In the rows, 128 means zero.
First come named turns, each shown by rows before and after it. For each pair of rows after them, which turns, in which order, take the first row to the second? The first pair is done for you.
Q_659:
[126 142 197 120 152  96 116 107 156 151 173 139 134 136  84 194 130 120
  97 164 106 135] |-> [161 121 163 151 146 157 118  94 184 102 181 139 115 163  99 174 132 121
 122 159  88 148]
[136 118  70 129 142 143 144 169  80 140  84 140 141 122 157  90 145 146
 155  93 135 111] |-> [122 125  87 123 147 124 147 178  68 158  82 139 149 111 156 102 140 143
 145  92 138 107]
[174  81 177 160 151 151 126  71 178 103 131  82 143 158  98 196  70 152
 151 176 111 121] |-> [178  88 138 117 100 117 100  53 178 119 122 113 130 142  41 154  99 155
 163 181 137  85]
[104 134 155 137 143 107 128 150 148 141 158 136 156 135 120 166 163 132
 108 154 101 159] |-> [135 120 119 153 129 146 126 133 166 105 162 144 139 150 115 142 173 135
 130 154  91 163]
Q_454:
[111 133  97 113  94  92 109 126 127 137 133 160 119 125  84  99 161 129
 125 146 145 119] |-> [118 158  98 122 109 121 133 149 123 101 149 175 110 135 124  95 169 114
 104 142 142 128]
[143 155 156 117 146 112 143 127 126  96 142 122 138 131 144 147 145 134
 128 105 107 151] |-> [137 134 155 110 136  91 122 111 134 126 128 111 146 120 110 152 141 145
 141 107 108 143]
[155 122 136 137 143 177 140 111 130  95 123  97 128 136 175 127 100 111
 129 120 125 124] |-> [150 104 160 130 135 148 122  87 145 123 114  81 137 124 135 145  90 117
 133 133 128 112]
Q_564:
[105 142 151 191 171 142 168 159 125  76 181 140 157 163 179 148 150 118
 102 148  95 182] |-> [ 89 155 169 158 147  87 151 143 136 101 196 165 159 154 117 154 183 118
  88 180 103 169]
[177 147 138 129 137 152 154 133 174 107 115 117  97 125 181 142  89  94
 107 115 136 132] |-> [138  97 143 159 121 106 116 118 192 159 131 112 110 132 102 169 126 134
 146 144 102 171]
[ 96 134 145 110 134  75 109 154  96 184 107 110 158 111 117 138 117 129
 123 118 135 135] |-> [116 148 137 107 147 107 126 162  90 157  98 106 154 110 165 128  96 114
 114 100 145 125]
Q_406:
[122 109 125 150 135 127 146 147 139 140 150 119 124 142 137 142 133 139
 128 138 124 147] |-> [123 115 124 149 138 130 147 151 136 135 150 121 122 143 144 141 136 138
 125 134 124 148]
[132  91 101 149 117 141 112 119 131 141 122 117 125 139 109 115 134 147
 169 124 112 155] |-> [119  94  97 147 118 133 115 137 114 155 117 117 127 134 120 111 132 151
 166 116 115 159]
[152 108 117 128  98 165 102  73 145 127 103 124 140 137 154 137 105  98
 149 151 108 145] |-> [125  98 129 128 106 133  94  87 129 167  93 109 155 123 145 150 101 110
 154 146 110 152]
[118 172 142 111 141 113 126 144  97 160 112 148 139 115 143 129  90 113
  98 121 154 117] |-> [147 181 134 113 134 144 138 130 115 119 124 162 123 127 149 115  92 103
  94 127 152 113]
Q_24:
[ 79 124 138 121 140  94 123 170 119 147  80 107 140 123 148 129 111 144
 123 100 158 106] |-> [ 74 131 165 116 139  79 124 160 129 147  94 114 144 126 128 150 119 139
 110 123 151 109]
[ 96  58 133 156 113 109 118 100 127 174 105  97 155 124 117 160  86 102
 159 119 137 172] |-> [ 99  63 143 143 105  97 115  86 141 172 111 107 153 123  94 166  95  96
 150 133 136 159]
[129 118 134 137 141 136 126 130 121 129 141 121 137 143 128 144 107 126
 130 119 141 126] |-> [132 121 140 130 136 128 124 118 129 126 143 124 137 145 114 148 112 124
 123 126 140 122]
[186 174 141  59  81 130  82 104 139  71 146 152  93  79 109  80 152 119
 162 138 163  82] |-> [163 153 106 111 128 178 103 173  88  78 120 113 102  83 205  71 123 141
 189  77 153 123]

Between the rows of a pair lie 2 to 3 turns.
[ 97  94 131 128 127 154 157  95  91 115  89  65 162  96 144 149  84 111
  95  79 155  73] |-> [ 53 121 135 135 141 127 171 142  60 130 108  92 168  98 159 158 116 113
  76  80 142 105] | Q_24, Q_564, Q_406
[143  96 129 118 105 131 119  80 126 126 114 121 149 114  63 112 103 151
 165 135 141  95] |-> [157  94 108 139 105 164 127  84 132  98 126 132 138 127  80 101 115 154
 175 129 126 109] | Q_454, Q_406
[ 71 144 109 150 127  99 138 195  97 136 162 163 125 146 152 132 178 135
 131 136 107 179] |-> [ 79 144 104 157 136 114 146 199  93 128 156 154 124 148 172 126 166 132
 129 125 110 181] | Q_564, Q_564
[115 120 112 144 107 123 101 136 123 156  89 122 108 143 143 117 118 150
 151 114 113 137] |-> [114 140 122 141 123 132 122 151 115 144  93 127 107 145 175 120 111 136
 134 107 118 137] | Q_564, Q_24, Q_659
[127 102  92 149 111 131 102 129 128 133 131  99 129 127 102 120 155 147
 160 122 156 121] |-> [120 149  98 119 110 117 119 146 111 118 140 132 123 122 117 113 171 122
 123 128 172 106] | Q_454, Q_659
[125 141 117 149 125 134 129 156 131 125 157 156 118 156 126 133 177 124
 154 139 109 163] |-> [138 172 116 104 108 117 133 148 124 119 145 168 109 137 128 111 170 105
 132 134 144 118] | Q_564, Q_659, Q_24
[127 114 153 148 123 128 132 108 128 125 123 116 126 117  93 153 122 138
 146 158 134 149] |-> [134 139 154 118 121 123 143 114 111 121 105 117 123 102 114 141 101 122
 128 145 159 117] | Q_24, Q_564, Q_659
[147 132 128 111  86 122 104 127 113 130 140 167 130 108 124 115 177 124
 122 176  94 120] |-> [161 111 101 115  81 137  97 122 109 132 120 149 127 106 127  93 165 133
 144 159 102 112] | Q_406, Q_24, Q_406
[145  99 170 147 137 143 137 112 163 129 122  96 126 138 133 135  97 124
 120 129 106 131] |-> [132  81 148 156 130 134 124 122 154 151 115  92 130 137 122 126 110 141
 141 122 102 143] | Q_454, Q_24
[149  85 150 173 177 180 142 114 126  98 144  93 113 147 192 139  70 139
 125 124  96 148] |-> [177  91  80 114 105 158 107  85 123 111 107 115  91 119 137  65  84 141
 148 107 149  87] | Q_564, Q_24, Q_564
[ 87 131 107  99 122 105 116 154  86 120 114 108 154 126 180 137 110 121
 132 102 150 137] |-> [120 117 106 137 125 161 125 129 131  65 147 117 139 162 174 143 123 117
 144 126 110 161] | Q_24, Q_659
[139 140 177  99 139 114 132  95 169 139 200 134 155 151 139 151 124 110
 118 192  89 120] |-> [110 128 173 113 173 111 139 140 124 176 173  99 174 136 188 155  97 121
 126 156  93 136] | Q_564, Q_406, Q_406
[157 115 140 112 119 147 114 102 124 119 111 106 120 120 148 127  84 115
 119 120 131 108] |-> [119 111 135 116 125 114 106 132  94 159 102 105 131 111 145 131  94 130
 125 109 129 123] | Q_406, Q_564, Q_406
[118 148 129 127 144 132 149 174 106 114 112 160 130 128 160 117 121 120
 115 116 167 113] |-> [119 120 147 157 162 148 147 164 120 117 111 129 140 137 168 139  98 130
 128 111 149 132] | Q_454, Q_564, Q_406
[141 101 103 144 132 176 156 131 101 114 122 119  99 125 201 144  73 125
 125 151  71 136] |-> [132  63  98 138 107 137 115 104 110 169 100  95 110 107 141 145  71 152
 156 156  78 125] | Q_454, Q_454
[138 155 109 131 137 113 124  90 139 118 148 203 103 179 108 134 172 124
  70 123  89 115] |-> [127 156  82 109 120  92 111  98 120 145 124 199 103 160 101 109 171 131
  79 101 114  97] | Q_564, Q_659
[107 138 141 132 161 104 125 161 105 149 117 121 159 130 142 144 119 167
 112 116 103 150] |-> [117 119 121 119 132  89  99 134 115 164 101 116 156 122 100 126 120 179
 133 118 117 128] | Q_406, Q_454, Q_454
[128  88  93 155 120 151 105 101 149 105 136 111 100 153 126 104 114 146
 157 113  96 110] |-> [118  99 104 135 101 114  96  89 156 119 143 127 101 148  86 109 132 143
 150 136 103 101] | Q_564, Q_564, Q_564
[133 100 111 158 135 151 123 141 124 126 117 109 132 131 153 122 102 140
 152 103 120 149] |-> [143 145 149 126 141 145 147 136 130 100 128 124 130 124 165 135  89 108
 105 123 134 122] | Q_454, Q_564, Q_564
[163 126 104 144 137 168 136 116 123 103  99 114 122 118 179  83  88 103
 144  91 151 104] |-> [135 118 179 179 174 149 146 110 145 114 135 101 145 136 162 159  89 104
 130 133 108 146] | Q_24, Q_406, Q_406
[137  88 152 155 139 141 125 102 133 129 113  76 133 137 134 156  90 138
 134 137 130 130] |-> [158 113 135 120 118 139 126  94 128 119 104  92 123 126 137 123  87 125
 124 129 161  95] | Q_24, Q_564, Q_24
[107 150 128 134 108 122 130 122 163 150 168 149 118 155  42 136 153 118
 112 164 128 141] |-> [ 93 125 116 153 111 119 117 136 153 174 155 130 126 151  44 133 149 137
 135 149 119 157] | Q_564, Q_564, Q_659
[108 102 121 110  96  94  96 107 133 176 101 114 134 112  87 107 130 143
 148 132 152  92] |-> [ 74  97 147 150 144 104 118 151 110 189 112  95 152 120 134 142 126 150
 142 124 121 145] | Q_24, Q_24
[117  91 117 115 139 198 102  95 138 133 117  78 158 139 142 150  92 114
 129 119 133 122] |-> [ 97  91  96 116 141 186 100 122 114 151 110  80 158 133 150 140 102 127
 140 104 137 131] | Q_659, Q_24
[140 117  62 105  81 142 104 124 120 123 104 145  98 125 105  77 157 138
 157 104 140 107] |-> [133 158 110 115 142 172 155 162  95  93 110 133 111 127 198 109 119 107
 108  91 140 120] | Q_659, Q_564, Q_406
[144 126 158 140 165 165 150 116 144 113 125 104 129 136 175 152  79 113
 109 121 119 137] |-> [159 149 157 100 126 141 139  85 168  98 141 150 115 135 119 136 113 100
  92 153 132 109] | Q_564, Q_659, Q_564
[147 131 126 101 139 124 131 131 159  79 153 163 104 151 146 115 117 133
 137 149 110 136] |-> [128 140 105  80 131  98 123 158 121 116 123 154 111 128 154  93 110 144
 142 123 138 121] | Q_24, Q_659, Q_24
[ 87 123 124 170 147 109  84 131 119 148 121 107 147 117 134 116 152 165
 183 146 120 119] |-> [ 90 141  97 156 139 118  91 144 105 134 118 123 134 115 148  94 163 159
 178 133 133 111] | Q_659, Q_406, Q_659
[125  95  79 120  89 121  90 118 118 124 127 151 128 119  73 110 149 165
 154 122 142 125] |-> [114 142  94  87  96 100 111 144  92 121 128 171 130 108  98 109 150 143
 112 120 164 107] | Q_24, Q_564
[111 171 144  89  99 107 148 152 106 142 146 179 126 177 148 102 143 102
  94 131 138 110] |-> [121 106 141 166 127 165 145 143 133 129 152 136 134 208 169 130 123 128
 141 127  86 166] | Q_659, Q_24, Q_564
[130 170 146 101 117 108 135 118 136  99 147 174 116 138 102 128 153  99
  98 166 131 105] |-> [153 127 101 143 144 181 141 135 120  84 109 122 116 142 179 103 104 115
 140 108 126 119] | Q_454, Q_564
